a =
[[ -8  39 -13   7  17  27   5   0  13 -38  18  -9]
 [-21  28  15   7 -28  46   5   0  21 -40  30 -17]
 [  1  54 -18   9  18  14   7   0  16 -53   9 -17]
 [ 34 -34   6  -2  14 -37  -2   0 -14  60 -23  30]
 [  7  30   1   6  -8   4   5   0  13 -27   3 -12]
 [ 30  47 -31   7  43 -28   6   0   5 -29 -18  -5]
 [ 37  12  33   5 -62 -40   4   0  15 -10 -25 -18]
 [ 26 -24  27   0 -31 -26   0   0   0  35 -16  11]
 [-12 -16 -12   0  42  31   0   0  -7  30  21  27]
 [ 28  -7  44   3 -69 -27   2   0  12   8 -17 -10]
 [  9  37 -37   6  61   3   4   0   1 -20   2   6]
 [  1  -6  22   3 -28  12   2   0   8   7   8   1]
 [ 27 -13  11   1  -5 -26   1   0  -3  29 -16  13]
 [ 12  34  14   7 -33  -2   6   0  19 -37  -1 -22]
 [ 10 -12 -13   0  40  -1   0   0  -9  33   0  26]]
Rows and columns are counted from 1.
row 1 col 1 -> -8
row 13 col 9 -> -3
row 10 col 1 -> 28
row 14 col 11 -> -1
row 15 col 8 -> 0
row 12 col 2 -> -6
row 3 col 5 -> 18
row 3 col 1 -> 1
row 11 col 11 -> 2
row 5 col 10 -> -27
row 15 col 7 -> 0
row 7 col 1 -> 37
row 3 col 3 -> -18
row 5 col 5 -> -8
row 8 col 7 -> 0
row 7 col 4 -> 5
row 9 col 3 -> -12
row 8 col 11 -> -16
row 2 col 11 -> 30
row 4 col 3 -> 6
row 10 col 7 -> 2
row 2 col 9 -> 21
row 15 col 6 -> -1
row 1 col 10 -> -38
row 9 col 5 -> 42
row 10 col 12 -> -10
row 10 col 8 -> 0
row 13 col 1 -> 27
row 1 col 8 -> 0
row 3 col 2 -> 54
row 5 col 8 -> 0
row 5 col 3 -> 1
row 6 col 3 -> -31
row 4 col 4 -> -2

B =
[[604 340 555 593 535 803 411 566 590 520 438]
 [762 392 608 585 616 573 462 348 486 692 562]
 [384 892 550 586 615 809 780 506 334 552 889]
 [961 566 593 574 699 336 545 390 752 718 928]
 [104 564 571 582 425 972 559 755 500 422 512]]
Rows and columns are counted from 1.
(1, 1) => 604
(3, 8) => 506
(2, 11) => 562
(3, 7) => 780
(5, 4) => 582
(3, 5) => 615
(1, 3) => 555
(2, 10) => 692
(2, 4) => 585
(1, 10) => 520
(2, 5) => 616
(5, 3) => 571
(5, 1) => 104
(2, 6) => 573
(5, 5) => 425
(1, 7) => 411
(5, 2) => 564
(3, 2) => 892

W =
[[24, 5, 19, 21, 5, -8, -53, -10, 8],
 [36, -4, 19, -4, -15, 22, 23, 32, 23],
 [21, 3, -25, -39, 31, 10, -11, 8, 24],
 [39, 0, 23, 0, -21, -36, -11, 22, 13],
 [20, -34, 20, -11, 14, 4, -13, 18, -41],
 [26, -29, 22, -4, -11, -8, 43, 7, 17],
 [-10, -35, 3, 18, -20, 9, -38, -26, 12],
 [9, -11, -11, -11, -22, 44, -8, 21, 33],
 [42, 2, 18, -16, 8, -18, -20, 33, -13],
 [24, -19, 12, -8, -2, 36, 35, 18, 22],
 [-10, -32, -5, 8, -6, -6, -48, -29, 4]]
Rows and columns are counted from 1.
row 1 col 1	24
row 11 col 7	-48
row 5 col 4	-11
row 2 col 1	36
row 3 col 8	8
row 5 col 9	-41
row 2 col 3	19
row 8 col 9	33
row 5 col 7	-13
row 11 col 1	-10
row 11 col 4	8
row 1 col 5	5
row 2 col 7	23
row 8 col 3	-11
row 9 col 1	42
row 8 col 6	44
row 9 col 8	33
row 10 col 2	-19
row 10 col 6	36
row 3 col 2	3
row 1 col 4	21
row 2 col 9	23
row 7 col 3	3
row 7 col 9	12
row 2 col 5	-15
row 9 col 3	18
row 4 col 7	-11
row 11 col 9	4
row 1 col 6	-8
row 9 col 9	-13
row 5 col 2	-34
row 3 col 6	10
row 6 col 9	17

data =
-0.971  -0.950  -0.286  -1.057  -2.767  -1.051  -1.097  -1.224  -0.710  -1.576  -1.089  -1.581  -0.646  -0.590  -0.723  -0.984
-0.021  -0.580  -2.828  -1.125   1.741  -2.425  -1.145  -1.226  -1.645  -0.648  -1.977  -0.375  -1.790  -1.781  -1.547  -0.118
-1.788  -1.608  -1.781  -1.191   0.601   0.128  -1.210  -1.230  -1.474  -0.301  -0.318  -0.230  -1.760  -1.677  -1.265  -1.724
-1.273  -0.698  -0.320  -1.016  -2.677  -0.597  -1.067  -1.226  -0.616  -1.935  -0.798  -1.724  -0.676  -0.461  -0.364  -1.257
Indices start at 1.
(1, 1)	-0.971
(4, 3)	-0.320
(4, 2)	-0.698
(4, 5)	-2.677
(1, 13)	-0.646
(2, 15)	-1.547
(3, 3)	-1.781
(1, 11)	-1.089
(2, 6)	-2.425
(3, 1)	-1.788
(2, 12)	-0.375
(4, 12)	-1.724
(1, 7)	-1.097
(1, 9)	-0.710
(3, 16)	-1.724
(3, 13)	-1.760
(2, 2)	-0.580
(2, 11)	-1.977
(3, 15)	-1.265
(3, 10)	-0.301
(3, 9)	-1.474
(1, 8)	-1.224
(4, 14)	-0.461
(1, 10)	-1.576
(4, 10)	-1.935
(1, 6)	-1.051
(3, 4)	-1.191
(2, 14)	-1.781
(2, 4)	-1.125
(4, 9)	-0.616
(2, 9)	-1.645
